How far apart are the two rows of each pair, measured in a hidden way? 0 means very close, and 20 very far. Two or three weighted sums of its numbers give each row a place; it is the straight-line distance between the places.
[ 0.48 -0.95 -0.08  0.92  0.46  0.77  0.19  0.51 -0.43 -0.34]
[ 1.47 -0.17  0.22 -1.14  1.16 -1.46  0.82  1.42  0.29 -0.15] ~ 15
[-0.18  0.60 -0.72  0.84 -0.07 -0.97 -0.55  0.00 -1.38 -0.35]
[-0.74 -0.35 -0.15 -0.26  1.44 -0.17  1.85 -1.45  0.04 -0.38] ~ 13
[ 1.08 -2.04 -0.22  1.51 -0.55  0.80 -0.32  0.33 -0.91 -0.57]
[-0.38  0.23 -0.64  0.21 -0.13 -0.76 -0.11  0.13 -0.55  0.24] ~ 4
[-0.73 -0.60 -0.49  1.07 -0.50  0.56 -0.76 -0.27 -0.72 -0.75]
[ 1.05  0.04 -1.70  0.08 -1.15 -0.23 -0.75  0.45 -0.16 -0.21] ~ 12
[-0.38 -2.98 -1.06  2.49 -0.07  1.83  0.39  0.85 -1.82 -0.53]
[-0.87 -0.53 -1.30  1.54 -1.04  0.52 -0.58  0.89 -1.93  0.09] ~ 9
[ 0.10  1.04  0.74 -1.04  1.07  0.35 -0.09 -1.06  1.19 -0.06]
[-0.51  0.05 -0.89  1.04  0.33 -0.41  0.04 -0.33  0.14 -1.54] ~ 8
[ 0.04  0.94 -1.02  0.07 -0.50 -1.52  0.48  1.92 -0.64  0.67]
[-0.05 -0.02 -0.39  1.46 -0.55  0.06 -0.94  0.24 -0.26 -1.15] ~ 10
[ 0.01  0.59 -0.73 -0.96 -0.57 -1.39  0.12  0.60 -0.64  1.01]
[ 0.53  0.00 -1.55  0.46  0.30 -0.96 -0.41  0.63 -0.29  0.42] ~ 7
[ 0.19  0.70 -1.45  0.45 -0.69 -1.63 -0.64  2.41 -0.88  1.70]
[-1.02 -0.25 -1.82  2.23 -0.33  0.74  1.57 -1.28 -1.72 -1.59] ~ 19
[ 1.67 -0.24  0.07 -0.38 -1.34 -1.06 -0.44  1.05  0.34 -0.01]
[ 0.50  1.24 -0.68 -0.43 -0.70 -1.05 -0.94  1.12 -0.58  1.08] ~ 15
[-0.74  1.07 -1.70  0.84 -1.27 -2.53  0.40  0.50 -0.55 -1.23]
[-0.13 -0.18  1.18 -0.37 -0.61 -0.52 -0.55  0.09  0.59 -0.88] ~ 8
[-0.06 -0.66  0.32 -0.07 -0.94  0.48 -0.10  0.13 -1.23  1.25]
[-0.47  0.15  1.46 -0.66  0.48  1.11 -0.42 -1.75  0.90  0.30] ~ 5
[-0.47  0.34 -0.58  1.31 -1.75 -0.74 -0.80  0.95 -0.02 -0.72]
[-0.36 -0.92 -0.24 -0.04  0.01  0.33  0.84 -1.12  1.25 -0.46] ~ 9
[-0.21 -0.08  0.95 -0.57  0.59  1.62 -0.07 -1.33  0.13  0.46]
[-1.12 -2.09  1.14  0.74  0.62  1.85  0.56 -1.49 -0.84 -1.72] ~ 11
[ 1.61  0.54  0.76 -1.23  1.48  0.04 -0.35  1.66 -0.15  0.92]
[ 0.26 -1.21 -1.69  2.11 -1.40 -0.51 -0.20  0.37 -0.14 -1.72] ~ 13
[ 0.21  0.95  0.50 -0.96  1.46 -0.75  0.87 -0.43  0.64  1.43]
[-0.03  0.91  0.42 -0.37 -0.87 -1.53 -0.85  1.12 -0.34 -1.05] ~ 13
[-0.53  0.36 -0.69  0.42 -1.27 -0.76 -0.66  0.72  0.26 -0.09]
[-0.20 -0.34  0.79  0.32 -0.67  0.21 -0.04  0.06 -0.33 -0.27] ~ 8
[-0.04 -0.88 -0.18  0.35 -0.68 -0.06 -0.25 -0.89 -0.73 -0.61]
[-0.84 -1.17 -0.87  2.35 -1.13  0.84 -0.79  0.57 -1.41 -0.61] ~ 17
[-0.96  1.54 -0.45 -0.04 -0.89 -2.04  0.23  0.98  0.59 -0.22]
[ 0.74  2.26 -0.65 -2.23  0.07 -1.93 -0.45  0.66  0.71  1.83] ~ 17
[-0.40 -1.69  1.18  0.08  0.31  1.25  0.67 -1.16  0.68 -0.47]
[-0.57 -0.07  0.01 -0.52  1.02  1.26  0.02 -0.02 -0.48  0.40] ~ 15
[ 0.91 -1.17  1.01  1.30 -0.10  2.00  0.06  0.74  0.25 -1.52]
[ 0.36 -1.16 -0.75  0.90 -0.19  0.31 -0.29  0.36 -0.57 -0.02] ~ 5
[ 1.06 -1.10  0.67  1.16  1.22  2.67  0.05 -1.10  0.59 -0.39]
[ 0.61 -0.19  0.96 -1.11  0.22 -0.83 -0.10 -0.29  0.12  0.72] ~ 13
[ 0.85 -0.52  0.60  0.40 -0.96  0.10 -1.07  1.11 -0.47  0.06]
[ 0.60 -1.97  0.92  0.62  0.20  1.63 -0.41  0.04 -0.33 -0.04] ~ 4
[ 1.51 -1.30  0.62 -0.25  0.38  0.54 -0.44  2.03 -0.48  1.46]
[-0.47 -0.26  0.05  0.86 -0.51  0.85 -0.57 -0.03 -1.10 -1.19] ~ 10
[ 0.17  1.64 -1.09 -0.93  1.11 -1.56  1.52  1.29 -0.99  2.87]
[ 0.12  0.90 -1.57  0.11 -1.47 -2.24 -0.63  1.57 -0.68  0.64] ~ 11
[ 1.16 -0.39 -0.72  0.19  0.81  0.87  0.43  0.51 -1.14  0.53]
[ 0.10  0.59  0.33 -0.67  0.61 -0.64 -0.07  0.56 -0.20  0.28] ~ 6
[-0.72 -1.08 -0.15  0.86 -0.05  0.10  0.60 -0.74  0.08 -0.26]
[ 0.13  1.63 -0.07 -0.74 -0.10 -2.05 -0.84  1.31  0.69  1.21] ~ 13
[-0.40  0.01  1.66 -0.06  0.05  0.30  0.31 -1.96  0.54 -1.62]
[-0.55 -0.92 -0.86  0.80 -0.23  0.18  0.12 -0.12 -0.66 -1.11] ~ 10
[-0.87  0.03  0.05  1.36 -0.37  0.80 -0.02 -0.08 -0.42 -1.80]
[ 0.65 -0.06  0.26  0.58  0.71  0.38  0.04 -0.11  0.13  0.71] ~ 4
[ 0.77 -0.35  1.02 -1.18  0.27  0.38 -0.41  0.84  0.30  0.94]
[-0.76 -0.05  1.77 -1.77 -0.03  0.30  1.38 -1.43  0.09  0.86] ~ 15
[-0.93  0.50 -1.17  1.08 -1.20 -1.08  0.00  0.80 -0.25 -1.01]
[ 0.62  1.87 -0.48 -0.92  1.57 -0.89  0.77  1.35  0.78  2.00] ~ 7
[ 0.33  0.75  0.12 -0.23 -0.73 -0.79 -0.83  0.33  0.74 -0.55]
[ 0.74 -0.88 -0.53  0.80  0.64  1.27  0.17  0.27  0.52  0.80] ~ 12
[ 0.40  0.74  1.06 -1.91  0.76 -1.09  0.31  0.76  1.01  1.92]
[ 0.41 -0.64 -0.34  0.90  0.03  1.17 -0.11 -1.17  0.13 -0.75] ~ 14
[ 1.67  0.96 -1.18 -0.12 -1.09 -1.57 -0.88  3.27 -1.23  1.99]
[ 1.35 -0.79 -1.61  0.97 -0.21  0.84 -0.39  0.09 -0.51  1.60] ~ 11
[ 0.30 -0.30  0.05  1.15  0.06  0.52  0.43 -0.65 -0.20 -1.01]
[-0.37  0.70  0.47  0.59  0.15  0.92 -0.77  0.83 -0.17 -0.49] ~ 13
[ 0.13 -0.34  0.38  0.60 -0.07 -0.16 -0.80  0.48 -0.36 -0.36]
[-0.11  0.11 -0.53  0.45 -0.15 -0.65  0.60 -0.56 -0.62  0.07] ~ 8
[ 1.08  1.39 -1.62  0.04 -0.56 -1.87 -0.98  1.45 -0.69  0.88]
[ 1.04 -1.15 -1.54  1.37  0.01  0.50  0.16 -0.35 -1.32  1.22] ~ 13
[-0.61 -0.96 -0.65  0.57 -0.57  1.02 -0.45 -0.40  0.08 -1.68]
[-0.16 -0.61 -0.24  0.67  0.95  0.69  0.76 -1.30 -0.15 -1.10] ~ 12
[-0.46  1.42  0.48 -0.29  0.00 -0.54 -0.28  0.05  0.42  0.57]
[-0.07  1.06 -2.16  1.49 -1.16 -0.98 -1.34  2.15 -0.99 -0.65] ~ 9
[ 1.28  1.01 -0.05 -0.62  2.88 -0.45  0.27  1.29 -0.05  1.41]
[ 0.98  0.38  1.17 -0.48  1.21  0.37 -0.38 -0.30  1.54  0.45] ~ 6
[-0.50  0.06 -0.19  0.44 -1.25 -0.94 -0.86  0.44 -0.18 -0.39]
[-0.57  0.16 -0.94  0.59 -1.90 -1.99 -1.12  2.45 -0.13 -0.71] ~ 11
[ 0.43  0.13  0.33 -0.52  0.33  0.05 -0.55 -0.27  1.43  0.99]
[-0.46  0.55  1.61 -1.55  1.08  0.80  0.89 -0.21  0.95  0.99] ~ 6
[ 0.06 -1.60  0.99 -0.01  1.70  1.25  1.71 -1.20  0.55 -0.49]
[ 0.09 -0.61 -0.48  1.54 -0.59  0.20  0.02  0.53 -0.66  0.07] ~ 11
[ 0.19 -0.44 -1.23  1.16 -1.30 -1.44 -0.33  0.48 -0.58 -0.98]
[-0.34 -0.64  1.89 -0.70 -0.28  0.14 -0.14 -0.27  1.22 -0.69] ~ 9
[-1.02  2.42  0.91 -0.68  0.15 -0.77 -0.99  0.29 -0.36 -0.41]
[-1.08  0.02 -0.95  0.35 -0.49 -0.62 -0.69  0.77 -1.10 -1.53] ~ 7
[-0.59  2.30  1.82 -2.11  0.42 -1.74 -0.47  1.30  1.14  0.74]
[ 0.20  0.17  0.06 -0.87 -0.13 -0.32 -0.10 -0.34  0.94  0.71] ~ 6
[-0.14  0.53 -0.70  0.33 -0.36 -0.89  0.06 -0.36  0.20 -1.08]
[ 1.39  0.59  0.04 -0.35  0.46 -0.64 -0.02  0.07  0.05  1.33] ~ 5
[ 0.32 -1.27 -1.27 -0.16 -0.55 -0.35  0.95  1.31 -0.23  1.39]
[-0.22  0.01 -0.39 -0.14 -0.32  0.42  0.69  0.36 -0.94  0.59] ~ 11
[-1.80  0.25  2.22 -0.87  0.37  1.69  0.06 -2.37  0.79 -1.61]
[ 0.41  0.90 -1.85  0.31 -1.63 -2.06 -1.28  2.20 -0.77  1.14] ~ 12
[ 1.41 -0.03 -1.53  0.92 -0.27 -1.01 -0.61  1.75 -0.71  1.41]
[ 0.82  0.06  0.01 -0.15 -0.53 -0.13 -1.31  0.43 -0.02 -0.97] ~ 15
[-0.30 -1.45  1.32 -0.76  1.36  1.87  0.63 -2.33  0.26 -0.59]
[ 1.24 -0.72  0.75  0.59  0.26  0.15 -0.49 -0.11  0.20 -0.30] ~ 5
[ 0.93 -0.42 -0.53  1.34 -0.04  1.06  0.00 -0.62 -0.16  0.06]
[ 0.10  0.26 -2.13  1.66 -0.90 -1.57 -0.89  1.37 -1.13  0.43] ~ 7
[-0.49 -1.06  0.07  0.24  0.98  1.24  0.27 -0.92  1.40 -1.21]
[ 1.67  1.01  0.50 -2.12 -0.09 -1.51 -1.34  1.26  1.46  2.08] ~ 12
[ 1.00  0.73 -0.52  0.03 -0.13 -0.62 -0.48  1.36  0.01  1.13]
[ 1.39  1.38 -0.04 -1.33  0.44 -2.34 -0.37  2.40 -0.47  2.47] ~ 4
[ 0.34 -0.34 -0.53  1.34  0.57  0.68  0.23 -0.96  0.22 -0.83]
[-0.56 -0.65  2.32 -1.12  0.30  0.54  0.39 -2.20  1.34 -1.15] ~ 17
[-1.53  0.99 -1.01  0.51  0.12 -1.39  1.16  0.53 -0.84 -0.22]
[-0.11 -0.04  1.39 -0.51  0.81  0.70 -0.69 -0.33  0.24  1.20] ~ 11
[-0.30 -0.09 -0.05  0.69 -1.15 -0.16 -0.87  0.10  0.25 -0.83]
[ 0.38  0.12  0.39  0.47 -1.08 -0.37 -0.20 -0.25  0.03 -0.13] ~ 6
[-0.47  1.20  0.80 -1.39  0.71 -1.05  0.72 -1.46  1.30 -0.31]
[ 0.01 -0.47 -1.55  0.34 -0.85 -1.30  0.13  1.11 -0.35  0.94] ~ 13
[ 0.90 -0.32 -0.27 -0.26  0.70  0.65  0.62  0.27 -0.28  1.13]
[ 1.42  0.37 -0.02 -0.27  1.18  0.51  0.03  0.25  0.60  2.28] ~ 7
[-0.58 -1.23  1.09  1.42 -0.31  0.81  0.21 -0.30 -0.18 -1.08]
[ 0.77  0.42  1.12 -2.29  1.31  0.02  1.06 -0.79  0.88  1.95] ~ 12
[-0.04 -0.42 -0.34 -0.41 -0.14  0.07 -0.18 -0.15  0.04  0.16]
[ 0.07 -0.03  1.75 -1.92  1.79  1.10  1.36 -2.11  0.27  1.46] ~ 11
[-0.60  0.76  0.40 -0.94  0.42 -1.57  0.00  0.72  0.75  0.43]
[ 0.10  0.80 -0.39 -0.88 -0.53 -1.00  0.27  0.17 -0.16  0.49] ~ 8
[-1.78 -0.73  0.58  1.50 -0.47  0.99  0.80 -2.58 -0.35 -2.01]
[ 1.02 -1.68 -0.65  0.52  0.31  0.98 -0.85  0.00 -0.92  0.69] ~ 17
[-0.22  0.67  2.02 -1.94  1.62  0.34  0.80 -2.20  1.21  0.37]
[ 2.33 -3.04 -0.14  0.94 -0.48  1.61 -1.02  1.80 -0.32  0.55] ~ 16
[-1.49  0.85 -0.54  0.99 -0.45 -0.04  0.47 -0.16 -0.39 -0.14]
[-0.13 -0.91 -0.95  1.94 -1.28  0.37  0.01  0.11 -0.77 -1.44] ~ 9
[-1.03  0.53 -0.01  1.05 -0.29  0.73 -0.92 -0.25 -0.37 -1.47]
[-0.13  0.17 -0.21  0.81  0.57 -0.63  0.90 -0.32 -0.23 -0.68] ~ 13
[-0.09 -0.05 -0.41  0.81 -0.25  1.28  0.08  0.64 -1.36 -0.24]
[-0.60 -0.80 -1.36  1.93 -0.83  0.84 -0.21  0.21 -1.82 -0.53] ~ 6
[ 1.04  1.11 -1.06 -0.10 -0.88 -1.66 -0.17  0.71  0.00  1.57]
[ 0.23 -0.40 -1.28  1.22 -0.72  0.08  0.18 -0.07 -1.87 -0.85] ~ 7
[-0.72 -1.59 -0.44  1.04 -1.06  0.34  0.30  0.40 -1.33 -0.96]
[-0.99 -0.08  0.95  0.33 -0.73  0.28 -0.98 -0.01 -0.42 -1.37] ~ 9
[-0.34  0.21 -0.71  0.61 -0.28  0.25  1.02 -0.84 -0.04  0.27]
[-0.60  0.64  0.04 -0.27 -0.40  0.01  0.21 -0.96  0.20  0.19] ~ 6
[ 0.26 -0.17  0.24 -0.18 -0.02 -0.19 -0.23  0.60  0.02  0.53]
[ 0.44  0.92  0.11 -0.28  0.19 -0.49 -0.56  0.28  0.27  0.07] ~ 7
[-1.07  0.54  0.86 -0.27  0.88  1.41  0.06 -1.28  1.16 -0.61]
[ 0.27 -1.52 -1.38  1.87 -0.45  0.91 -0.14 -0.04 -0.27 -1.64] ~ 4
[ 0.68  1.06 -0.20 -0.71 -0.22 -0.66 -0.23  0.29  0.37  0.76]
[ 0.00  0.98 -0.24 -1.06 -0.08 -0.21 -0.37 -0.34  0.58  0.14] ~ 3
[ 0.22 -0.29 -0.81  0.97  0.38 -0.11  1.11 -0.07 -0.46  0.03]
[ 0.12  1.00  0.44 -0.56  0.92 -0.42  0.29 -0.76  0.62 -0.12] ~ 9
[ 0.11  2.03 -0.42 -1.46 -0.46 -3.05  0.49  0.37  0.19  1.27]
[ 0.70  0.07 -0.46  0.25 -1.95 -0.75 -0.60  0.47  0.52 -0.30] ~ 7
[ 0.68  1.54 -0.06 -0.93  0.80 -0.36  0.22 -0.29  0.73  0.69]
[-1.32 -0.68 -0.52  1.19 -0.02  0.05  0.74 -1.30 -0.76 -1.58] ~ 13
[ 0.22  0.20 -1.18  0.41  0.51  0.49 -0.92  0.86 -0.51 -0.33]
[ 0.94  0.76 -3.64  0.84 -1.27 -1.54 -1.35  2.50 -1.24  1.64] ~ 6
[ 0.30  0.85 -0.98  0.18  0.00 -1.74  1.08  1.04  0.11  0.14]
[ 0.16 -0.14  0.43  0.35 -0.05 -0.31 -0.22  0.18 -0.84 -0.54] ~ 9
[ 0.90 -0.83 -1.19  0.23  0.67  0.16  1.24 -0.54  0.49  1.85]
[ 0.14  0.61  0.37 -0.30 -0.31 -0.76 -0.43  0.87 -0.18  0.00] ~ 11
